In the rows, 128 means zero.
Each row of D is roughly a mix of the hidden directions of one of 4 groups; one row fits no group.
D, 141 rows:
[[143 209 162  94  92 106 129  90 110 133 140 158 143 123 117 156  96 133]
 [111 129  80 133 131 125  72 155  92 118 152  93 108 117 102 119 108 195]
 [116 135  64 107 140 107 108  82 138 169 147  78 128 100 129 175 144 144]
 [165 134 143 119 188 157 123 132 137 137 159  80  99 138 133 119 178 181]
 [154 152 179 144 119 159 145 114 128  85 137 130 182 182  96 125  87 131]
 [107  78 132 154 106 126 134 129 104  60 143 172 121 159 143 100  90  97]
 [138 126 118 155 195 151 166  75 103 120 165 122 121 159  90 113 130 161]
 [ 88 128 133  62 128 107 111 114 120 149 130 137  89  98 152 117 201 135]
 [ 96  98 100 141 151  83  81 125 137 155 172  96 114 114 113 156 159 175]
 [106  99 160 113 144 123 155  79 159 144 155 127 180 181  91 122 149 104]
 [173 130 192 172 162 131 171 119 170 142 141 138 157 164 112 143 131 116]
 [112 127 113 116 158 153 181 123 128 175  66 142 121 101 116  99 177 103]
 [156 150 123 108 145 130 132  83 154 162 172  80 174 167  92 151 108 137]
 [170 121 153 172 159 169 175 128 120  95 136 142 138 177 109  96  90 121]
 [134 119 155  84 123 132 162 108 138 122 116 163  96 122 191 114 169  72]
 [ 86  97  85 119 121  74 125 117 112 154 135 171  78  90 151 125 139 101]
 [142 134 125 140 114 125 123 200 111 134  88 166  73  85 159 100 119 119]
 [127 141 122 109 168  93 132 116 149 211 143 119 104 100 115 142 179 146]
 [172 118 149 179 167 159 132 127 125  66 153 109 102 143 162 141 137 163]
 [107  68 102 147 158  93 161 111 158 186 144 145 132 142 108 118 134  83]
 [192 183 170 106 115 144 152 109 118 104 151 152 121 154 151 126  83 113]
 [138 134 112 124 156 160 146 168  98 157 118 133 116 146  73  55 101 147]
 [124 142 156  88 104 118  93 109 136  92 139 115 108 105 193 168 179 139]
 [ 97 101  83 103 172 132 126  76 128 152 162  81 133 141 101 125 167 153]
 [157 122 164 164 130 155 171 132 123  94 127 162 152 177 110  97  78  99]
 [162 126 108 123 137 160 192 125 138 159  94 144 137 143 128  95  95  63]
 [163 124 128 205 125 144 126 155 122  78 131 126 143 146 122 142  63 141]
 [ 93  95 141 165 126  84 123 151 166 163  96 147 130  88 138 162 177 112]
 [111  93 110 121 170 152 153  69 131 104 132 106 110 125 164 138 197 124]
 [175 127 175 138 179 166 172 101 148 118 156 114 141 181 119 114 142 130]
 [142  95 130 149 156 138 145 179 115 122 113 162  59 112 163  81 148 119]
 [ 80  68 144 180 157 109 138 130 113  98 131 171  99 125 126 111 169 136]
 [104 114 139  63 138 146 149 134 144 176 101 126 134 135 115  77 183 101]
 [ 65 109  76 134 117  99 115 143 118 180  99 134 144 101  75 119 123 128]
 [ 94 130 134  91 123 161 173  62 107  92  98 151 143 135 139 114 161  93]
 [ 83 120  97 137 102 110  87 189 100 144 105 138 126 107  83  97 102 154]
 [161  81 123 152 165 143 167 105 128  98 172 141 102 173 154 101 107  97]
 [132 114 139  52 154 144 149  98 132 146 161 123 106 161 142  80 168 107]
 [144 141 147  76 135 141 178 113 158 186 102 140 141 136 130 105 153  72]
 [ 95 119 103 161 109 160 111 116  84  44 113 119 149 134 117 129 101 155]
 [129 150 126 126  85 167 135 100  99  51 107 132 163 146 138 134  81 112]
 [130  96 165 154 102  97  85 153 132  74 183 142 126 162 143 134  94 138]
 [117 148 172  56 120 118 138 123 152 176 111 141 127 117 139 116 190 104]
 [154 106 182 130 104 125 140 184 162 128 106 163 121 137 168 108 128  74]
 [ 95 144 168  90 101 115 100 107 148 137 144 106 195 158  81 142 140 144]
 [137 159 110  89  96 156 145 150  93 117  77 160  96  99 160  92 110  96]
 [107  93 129 106 162 129  91 121 126 110 177  88 101 142 136 117 187 177]
 [117 118 126  97 162  97 137  73 141 157 165 129  91 112 160 151 192 127]
 [147 150  79 172 153 126 125 117 133 146 109  93 112  74 145 188 139 158]
 [132 177  99 181 146 137 143 131  93 146  93 136 130  93  78 141  97 170]
 [136  68 113 138 184 137 126 151 149 142 149  96  85 131 153 106 182 140]
 [123 100 122 176 169 170 177  90 105  84 128 137 144 165 101 104 117 127]
 [122 111 120 170 173 155 125  86 121  79 151  85 137 142 121 155 158 179]
 [161 129 162 113 156 132 136 194 143 175 117 142  81 118 138  83 161 131]
 [ 87 128  74  81 100 146 126 145  99 152  86 130 140 119  95  78 107 109]
 [138 124 141 200 145 141 151 124  90  60 126 169 100 127 140 128 105 144]
 [132  83 137 177 183 157 168  92 154 107 129 104 147 153 129 141 170 126]
 [164 129 128  93 114 107  88 193 130 149 159 128  72 121 165 101 110 131]
 [110 155 140  56 106 104 135 114 130 170 110 158 103  94 156 123 170  97]
 [ 99  91  92 122 122  99 157 132 140 189 111 161 135 127 104  99 111  67]
 [113 129 112 167 141 158 138  73 107  75 136 102 174 154  93 151 109 157]
 [143 164 149 161 157 140 135  73 112  95 163 112 152 150  96 163 121 181]
 [103 135  91 132  84  94 131 150 125 171  82 165 134  87 119 133  91  85]
 [116  79 115 209 125 113 109 172 123  98 136 139 136 142 105 124  81 139]
 [126 164 146 105  99 176  91 168  97  78  98 103 139 126 121 106 125 174]
 [ 68  71 130 110 136 122 110 164 137 155 119 125 136 140  91  77 173 132]
 [ 99 111  80 159 136 122  91 111 111 110 161  86 154 141  83 146 101 178]
 [106 110  76 164 169 150 115 130  93 104 120 100  92  98 125 126 156 184]
 [125 151 111 118 124 128 102 161 105 158 144 115 146 148  55  92  78 168]
 [144  82 117 163 198 149 137 140 124 124 165 106  93 153 118  94 149 163]
 [150 128 117 149 170 157 164  49 134  98 150  97 142 147 141 165 143 132]
 [182 198 119 133 165 133 160 100 119 169 128 127  99  97 128 155 124 151]
 [ 96 106 108  97  93 150 130 152 155 151  62 108 173 119 125 114 144  81]
 [ 73 147 119  86  88 110  66 145  94 114 122 123 120  97 118 126 145 172]
 [ 80 133 136  62 118 146  95 144 119 139 111  99 144 128  98  92 179 160]
 [173 137  64 161 136 133 152 116 117 139 140 124 120 131 128 137  45 106]
 [164 166  85 152 182 159 156 118  93 147 123 114  92 107 108 118 116 170]
 [125  96 188 105 116 120 108 185 130 107 148 160  99 155 146  74 144 122]
 [124 158 105 110 173 128 154  43 112 152 159 112 126 127 104 149 153 155]
 [137 103 184 133 143  88 119 120 132 105 201 163  90 157 153 124 142 135]
 [135  65  99 158 191 142 172 104 145 145 150 116 116 156 125 106 146 106]
 [128 145 146 134 144 129  89 100 131 100 170  77 148 140 114 169 151 196]
 [ 95 114 103  83  74  73  73 155 131 155 152 134 123 119 132 125 101 112]
 [140 172 108 114  92 107 106 185 128 184  90 137 120  83 120 131  95 124]
 [165  89 116 149 146 113  87 162 150 115 184  91  90 138 170 141 123 149]
 [116 143  93  63 153 132 142  65 117 155 142 108 100 111 147 130 177 128]
 [177 139 170 149 172  98 147 134 137 154 171 162  70 125 150 131 144 140]
 [127 107 134 191 169 160 165  85 132  92 129 112 168 161  97 143 131 141]
 [117 169 132 112  68 128 117 137  83  91 110 170 138 127 117 113  64 120]
 [109 148 124 104 113 115  73 187 117 148 108 114  96  80 132 124 161 175]
 [ 96 114  79 154 152 159 123  89  82  74 137 102 131 136 102 125 123 173]
 [120 160 122  77 110 116  81 111 101 100 153 114  86  99 170 147 155 166]
 [131 167 110 111 116 104  67 155 101 137 163 106 107 112 107 134 101 193]
 [122  97 148 113 155 113 143 127 134 133 135 158  65 109 181 113 195 112]
 [117 127 126  80  77 117  87 173 114 108 114 145  87 100 183 110 131 113]
 [137  97 145 126 125 134  82 180 128  81 144 113  79 122 185 117 158 151]
 [ 90 151 122 132 108 132 114  77 124 109 122 100 198 136  82 169 122 153]
 [183 187 118 117 115 146 121  92 113  95 155 102 131 134 151 166  79 144]
 [ 86 145 151 167 124  81 138 107 132 154 100 170 141  85 107 175 160 135]
 [129 163 121  76 137 116 108 122 116 180 171 109 135 150  70 102 110 164]
 [139 157 148 156 103 106  84 184  96 100 140 155  96 110 126 127  88 173]
 [106 130 101  82 101 127 153 140 127 181  84 154 141 120 108  88 112  72]
 [100 129 146 154 143 159 119 130 101  67  93 125 110  99 145 135 188 175]
 [144  77 136 194 181 144 132 129 145  99 164  99 134 165 117 131 136 155]
 [ 95 128 150 109  94 122 147  77 146 106  93 147 158 113 163 167 167  81]
 [135  71 109 166 193 148 174 119 122 126 145 137  96 153 124  86 141 119]
 [131 165 107 119 118  95  74 157 125 174 152  99 129 109  90 147 102 180]
 [ 94 110  94 172 117 110  75 140 102  92 152 109 138 128  97 145  95 180]
 [122 151 114 139 101  93  93 122  93  89 142 153  80  84 172 165 115 151]
 [133 168  97 145 141 126 107 134  92 145 149 111 132 128  65 124  80 190]
 [124  74  93 127 191 139 159 116 143 166 137 110  96 132 134  98 177 115]
 [150 142  97 101 153 159 124 155 102 155 148 101 118 155  81  69  93 159]
 [158  85 119 104 172 116 143 113 153 157 185 118  83 152 164 109 151 104]
 [159 130 190 152 138 161 152 180 121 101 112 162 121 157 118  76 115 128]
 [128  66 120 157 153 154 165 170 136 134 103 146 120 150 121  68 124  88]
 [152 132 134 114 188 125 184  80 142 185 155 138 111 144 114 115 156 114]
 [131  76 179 116 110 104 111 182 165 130 151 149 122 161 150  96 134  92]
 [115 100 144 158 151 139  87 149 113  69 154 104 103 132 139 127 164 191]
 [150 123 166 138 164 167 129 122 118  65 143 112  96 138 166 124 177 166]
 [103 167 108 126 137 154 177  95 104 154  60 146 146  96  93 125 146 121]
 [102  54  84 170 157 153 152 142 146 134  95 108 146 138 113 105 142 102]
 [140 159 156  76 157 123 174  92 136 186 130 153 109 124 127 112 173 109]
 [172 107 126 111 184 149 146 133 123 133 172 119  67 151 155  84 145 135]
 [121  81 106 127 163 142 188 115 144 167 107 146 122 139 126  89 149  70]
 [111 184 119  86 107 127 139 108 131 188  88 123 172 108  83 139 127 122]
 [145 133 120 128 108 181 147 100 100  44 114 126 137 148 162 123  96 108]
 [107 114  92 117  89 128  83 192  91 107 116 136 101 115 130  86  89 137]
 [149 108 162 104 128 139 134 157 116  92 139 163  69 136 186  83 145 107]
 [146 156 155 158 165 131 148  66 143 127 155 105 163 145 101 178 143 161]
 [109  98 120 173 104 130  80 169 156 101 103  81 167 116 131 167 134 148]
 [ 81 108  47  86 125 124 127 113 111 168 105 116 113  97 124 109 142 109]
 [130  99  79 133 141 104 128 180 124 191 131 143  91 118 109  83  97 112]
 [108 139 128  97  57 122 125 151 119 118  80 168 140 110 148 117  97  74]
 [170 141 144  70  97 123  93 128 153 121 182  94 138 165 159 136  98 116]
 [119  80 152 158 156 154 139 137 105  59 138 149  92 149 153  91 154 139]
 [ 88 110  79 162  98 150 100 130 107  74  96  98 166 120 113 145 100 143]
 [149 171 186  75 132 129 131 105 145 135 133 126 111 115 167 149 192 135]
 [ 87 159 104 131 140 108 128  54 105 132 132 123 138  97 105 178 156 164]
 [148 177 120  98  89 172 143 150 112 128  75 128 160 130 111 103  78 105]
 [171 151  85 193 160 148 137 144 113 125 106 109  99  90 138 156 105 160]
 [189 164 107 119 146 126 167 100 159 189 130 114 127 118 145 159 108  93]]

In each list below, three rows fit none of the groups, and each other row fits one group, some only roughly. Which are they? Name them in the order they come.
- Z859: [133  75 163 188 153 123 149 159 127  92 137 175  93 143 148 102 134 116]
- Z969: [ 78  87 127 156 139 134 173  79 123  97  94 162 137 121 138 133 170  93]
- Z504: [138 149 160 163 138 153 144  88  95  59 151 141 148 164 105 132  99 158]
- Z694: [123  59 134 150 115 112 126 190 149 128 124 158 111 143 149  89 114  79]
- Z718: [109 178 107  63 112 114 139  57  96 140 134 146 114 104 139 143 136 120]
- Z221: [140 174 184 107  78 110 142 100 142 115 117 167 157 127 151 164 115  90]
- Z854: [122 140 145  72 118 123 103 195 127 177 112 134 101 114 118  76 152 138]
- Z422: [109 130 130 161 163 109 117 121 133 167 154 107 159 141  51 138 133 182]
- Z532: [100 114 125 107 152 105  95 100 120 117 169 110  86 109 155 147 193 172]
- Z488: [129 157 169 154  91 145 130 106 106  48 118 151 162 143 132 152  95 132]
 -> Z694 Z854 Z422
- Z721: [166 125 171 113 164 190 169 136 150 123 108 108 139 162 133  91 165 117]
- Z693: [167 188 136 139  82 135 107 166 111 103  99 137 123  99 150 152  76 137]
- Z596: [106  90  89 185 155 163 143 124 103  93 119 113 152 153  82 105 102 147]
- Z869: [ 95 126  58 130 120 109  94 103  77 100 154 124  95 103 131 139 102 161]
- Z2: [114 108 129 148 176 118 157 155 142 198 101 145 107 105  98 101 177 131]
- Z764: [189 124 124 128 163 142 143 135 132 119 150 124  59 119 198 125 142 122]
- Z680: [112 102 102 160 103 129 101 204 128 140  98 122 151 129  88 100  82 130]
- Z957: [117 133 133 129 128 119 149 172 126 170  68 171  91  78 140 106 162 107]
- Z322: [154 177 174  99 109  94  85 131 154 146 158 110 129 114 147 178 145 159]
- Z912: [126 165  91  97  77 161  91 157  99  99  90  98 142 109 130 123  89 142]
- Z640: [156  86 144 115  98 153 120 164 159  86 124 113 135 157 186 113 115  77]
- Z675: [150 159  75 163 122  97 111 107 117 143 154 115 128 108 117 180  64 146]
- Z538: [ 83 117 104 143  93 129  96 120 101  85 135 119 177 151  80 127  79 148]
- Z906: [129  68 122 144 158 132 165 147 177 174 103 124 133 134 136 110 162  76]
- Z704: [146 125 135 195 140 129 178  79 140 109 125 148 165 146 119 167  95  99]
 -> Z912 Z675 Z704
- Z178: [109 186  89 113 112 155 127 131  86 137  66 122 131  79 103 128 124 156]
- Z91: [110 159 101 126 154 147 147 135  87 168 103 136 128 119  55  84 117 162]
- Z438: [ 81 102  51 152 123 136 105 133 113 131 103  89 158 115  86 131 108 146]
- Z427: [146 191 161 111  75  99  80 151 125 126 140 132 141 116 126 162  89 154]
- Z717: [ 97 110 103 111 147  80 120  72 149 180 174 110 142 132 104 158 151 131]
- Z900: [150 171  68 100 149 179 158 103 101 153 101  95 132 120 104 109 107 135]
- Z183: [104  81 111 127  84 131  94 197 137 106  87 127 121 110 164 109 128  99]
- Z951: [105  87  98 144 138 129 136 129 146 162 134 106 182 168  63 105  97 114]
- Z394: [156 136 200 116 116 118 165 130 151 127 122 183 117 137 167 122 141  76]
- Z199: [114 115 133  91 162 110 110 108 114 130 174 125  68 119 155 117 191 162]
- Z417: [130 167 134 115 155 140 144  43  98  94 161 122 120 132 130 156 150 165]
- Z696: [123  93 199 131 108 129 119 171 161 110 135 139 169 180 111  99 128 110]
- Z825: [ 69 130 116  90 117 113  72 119 114 130 143  93 144 119  95 134 165 183]
 -> Z178 Z199 Z696
- Z171: [138 187 107 125 135 104 117 134 127 201 119 114 131  89  86 155 119 165]
- Z826: [ 91  84 111 179 140 115  92 132 103  81 167 119 128 146  99 126 114 177]
- Z447: [ 80  60 134 168 126 135 132 155 110  79 113 162 127 147 118  85 130 116]
- Z652: [ 68  89 107 183 121 129 131 156 119 118  65 146 145  99 103 123 144 126]
- Z940: [111  90 127 104 177 158 160  82 147 133 131  99 132 148 134 114 202 120]
- Z49: [134 163 125 129 113 150  88 131  84  57 132 113 101 108 154 143 123 184]
- Z176: [154 203 147  67 120 135 102 109 120 138 142  98 121 112 137 151 147 171]
- Z799: [128 123  72 109 155 137 164 136 123 203 104 129 115 119  95  84 118 102]
- Z75: [ 61  98 112 172 124 134 126 104  89  71 114 145 152 133  91 123 126 149]
- Z830: [107 107 124 166 148 146 136 132  75  79 144 158 115 156  89  80  98 158]
 -> Z940 Z176 Z799
- Z444: [160 174 198 131 136 135 144  87 116  79 155 153 118 141 151 152 140 150]
- Z125: [121 109 108 152  88 118 130 127 104  69 117 171 105 113 180 137  87  87]
- Z446: [125 111 177 113 165 121 123 109 171 153 164  95 150 157 113 139 194 150]
- Z276: [104 144 172  84  90 148 120 150 155 140  76 114 186 132 109 121 161 114]
- Z746: [118  66 148 132 150 122 139 185 152 156 119 149 100 137 136  75 166 101]
- Z46: [ 93  51 106 117 135 126 133 154 120 123 135 151  97 147 138  64 138  93]
- Z255: [102 124 176 150  96 124  76 193 116  81 115 138 132 124 119 120 134 171]
- Z256: [144 183 125  99 108  88 133  76 131 170 162 139 149 130 108 165  86 117]
- Z842: [136 136  89 124 115  96 140 154 137 193  93 154  95  76 151 135 117  87]
- Z971: [ 87 145 109 118 132 134 100  77 117 111 133  81 161 118 103 169 162 180]
- Z264: [151 169 103  83 135 149 165  71 140 174 124 101 165 141 107 138 115 102]
 -> Z276 Z46 Z256
- Z292: [155 182 111 127 141  98 102 109 132 173 163  96 125 107 109 177 114 176]
- Z695: [145 148 141  57 123 107 134 130 123 164 144 161  71 113 168 100 147 102]
- Z908: [144  84 143 131 134 117 146 183 179 181 107 139 121 130 146 104 145  74]
- Z665: [121  80 136 152 165 145 160 147 177 171  94 108 154 136 113 117 177 103]
- Z82: [ 94 139  98  97  76 101  72 148 142 148 103  99 146  85 139 166 137 131]
- Z218: [156 157 100 159 103 122 137 169 143 174  81 132 149 101 112 144  70 103]
- Z246: [144  93 106 184 178 155 178  92 153 132 126 103 159 155 109 140 127 112]
- Z818: [127 143 100 170 153 114 122  81 107 100 142 120  97  88 155 187 146 168]
- Z863: [146 133  94 130 147 123 111 193 116 171 112 125  65  83 140 104 135 152]
- Z670: [161 201 153 123 116 140 174  82 121 127  97 158 139 109 142 162 115 106]
- Z922: [110 133 129 133  85 155 155 129 132 103  48 148 162 106 149 138 129  76]
 -> Z665 Z218 Z246
- Z616: [110  85 129 149 106 126  87 185 117  94 149 126 141 165  99  89  83 144]
- Z489: [ 90  84  90 158 155  87 109  92 136 145 180 106 139 140  95 153 132 152]
- Z496: [ 98 141 130  95  97 143 147 147 130 150  47 150 137  90 137 113 161  89]
- Z114: [108 108  77 163 143 106  94 101  97  92 171 111  97 113 136 159 119 174]
- Z619: [136 172 140 143 110 126 152  76 132 106  94 143 140  90 166 196 141 110]
- Z895: [156 177 164 123 114 136 143 171 145 162  64 147 120  83 148 138 151 117]
- Z16: [137 110  91 123 186 109 156  84 119 161 170 136  68 118 147 123 156 128]
- Z644: [153 142 185 130 164 126 119 141 143 125 145 123  87 112 161 142 198 170]
- Z813: [166 157 115  78 167 126 134  92 142 179 165  93  97 121 147 141 161 142]
- Z207: [138 130 132 122  88 103 156  90 155 135 126 157 161 139 150 159  89  53]
- Z656: [ 92  70 114 113 129 103 107 150 177 173 118 101 136 115 140 134 184 105]
 -> Z496 Z16 Z644
- Z158: [104 126 138  77 119 102 100  75 151 127 162 100 135 125 159 171 183 132]
- Z745: [ 88  50 125 187 162 132 146 136 125 102 128 145 130 152 105  98 146 126]
- Z657: [139 157 110 204 144 111 131 108 115 116 118 132 119  85 130 193 116 164]
- Z913: [146 149 150 140  93 121 146 149 156 161 102 144 187 145  92 134  73  87]
- Z965: [ 79 171 153 120  90 110  88 118  91  92 118 146 139 101 108 152 140 177]
- Z576: [156 139 104 120 168 115 166  50 142 158 163 119 111 125 151 166 142 111]
- Z760: [141 154 126 127  93 156 155 112 148 114  60 123 163 103 164 167 128  80]
- Z37: [100  74 151 139 136  97  92 166 121 115 182 145 109 163 104  86 127 153]
- Z509: [114 164  77 111 141 175 156  66  94 117  94 100 149 113 107 136 132 142]
- Z628: [ 85 107 118 150 139 134  91 176  90 102 113 129  97 105 109  97 155 187]
- Z106: [122 142 120 100 157 144 161 150 124 201  93 138 123 120  81  75 149 125]
- Z372: [129 158  87 176 113 116 124 102 131 135 111 108 170 104 104 193  84 138]
 -> Z745 Z965 Z372
- Z659: [160 163 174  93 118 134  74 166 139 121 160  87 129 142 131 131 137 181]
- Z26: [145 149 207 112 149 104 144 113 140 137 153 168  95 126 154 134 183 134]
- Z337: [171 127 122 169 114 141 153 138 115  93 134 156 131 156 134 116  44  95]
- Z485: [143 185 117 104 158 146 177 107 103 185 102 149 116 112  89 100 127 132]
- Z396: [122  60 164 159 134  96 119 158 164 113 148 149 103 134 174 131 163 103]
- Z212: [143 139 164 119  92 149 142  93 125  52 125 145 142 146 180 149 116  94]
- Z779: [103 117 110 139 135 153 102  92 101  51 139  94 121 122 153 153 159 173]
- Z169: [112  82 157 104 169 116 140 132 126 143 167 154  87 155 125  71 175 128]
- Z572: [144 114 131 112 157 133 129  66 147 101 176  92 116 142 176 164 171 134]
- Z127: [127 106 106 162  82 125 130 161 140 121  99 140 169 139 118 128  57  78]
- Z344: [136 150 158  45 123 134 130 102 158 157 131 107 131 129 159 133 186 109]
- Z948: [ 85  69 147 135 118 137 141 170 127 115  97 165 136 148 113  68 141  95]
- Z832: [203 169 122 107 154 137 137 155 149 186 133 104  91 110 153 130 125 131]
- Z961: [137 155 124 164  80 106 116 148 128 128 115 145 170 128 101 155  46 115]
- Z643: [174 142 168 167 162 126 170 124 149 160 152 144 152 168  83 123  95 124]
 -> Z26 Z127 Z344
- Z614: [109  75 125  73 117 147 114 172 148 142 122 108 133 157 132  67 150  96]
- Z435: [144 160 142 141 100 122  86 108 123  76 164 100 156 142 131 180  92 166]
- Z50: [150 163 136 118 102  97  64 183 123 142 159 114 109 114 124 139  96 175]
- Z881: [159 177 100 129  94 149 124 106 136 111  97  91 161 104 154 188  94 119]
- Z490: [164 151 131  63  98 162 101 172 114 113 137 108 116 151 144  80  94 127]
- Z981: [123  94  92 148 156 114 174 135 137 181  99 162  93 100 139 109 141  80]
- Z385: [136 151 166 135  76 128 125 185 138 133  84 158 166 133 106 115  82 102]
- Z310: [132 172 150  88 139 142 100  93 125 113 149  83 130 121 136 159 178 186]
- Z492: [143 165 166 186 105 121 151 133 110  92  96 186 131 109 134 153  92 121]
- Z866: [121  94 124 113 151 136 149 141 115 122 114 159  60 106 179  89 177 106]
- Z279: [135 106 193 133 139 116 128 138 130  86 152 166  81 133 180 119 173 129]
- Z911: [104 111 115 115  96 129  67 154 132  85 117  90 117  98 178 156 161 150]
 -> Z435 Z490 Z279
- Z933: [113 144 124 119 119  80  98  84 156 153 155 103 143 104 138 202 156 143]
- Z897: [123  82 132 136 144 128 145 166 121 144 146 159 120 171  90  54  98 108]
- Z8: [116  55 122 126 114 153 116 154 135  68 129 118 121 155 174  97 135  95]
- Z939: [107 110 136  60 136 127 108  94 116 104 174 117  92 141 164 109 181 139]
- Z878: [145 173 182 134  95 120  93 126 152 101 131 106 169 126 137 190 129 157]
- Z137: [115 144  79  99 105 104 157 101 110 167 104 170 105  93 143 125 104  74]
- Z119: [166 114 150 118  81 139 113 161 149  82 131 128 132 150 187 129  90  82]
- Z429: [142 150 131  81 105 100  63 150 137 135 166  96  99 108 165 152 141 160]
- Z154: [152 132 140 124  85 122  77 189 136  94 121 118 100 103 190 145 120 132]
- Z834: [106 138 140 109 120 111 140 138 142 166  74 153 106  72 158 140 191 105]
- Z570: [ 79  67 142 104 141 139 118 149 153 135 112 108 140 141 122  94 201 123]
 -> Z939 Z154 Z570
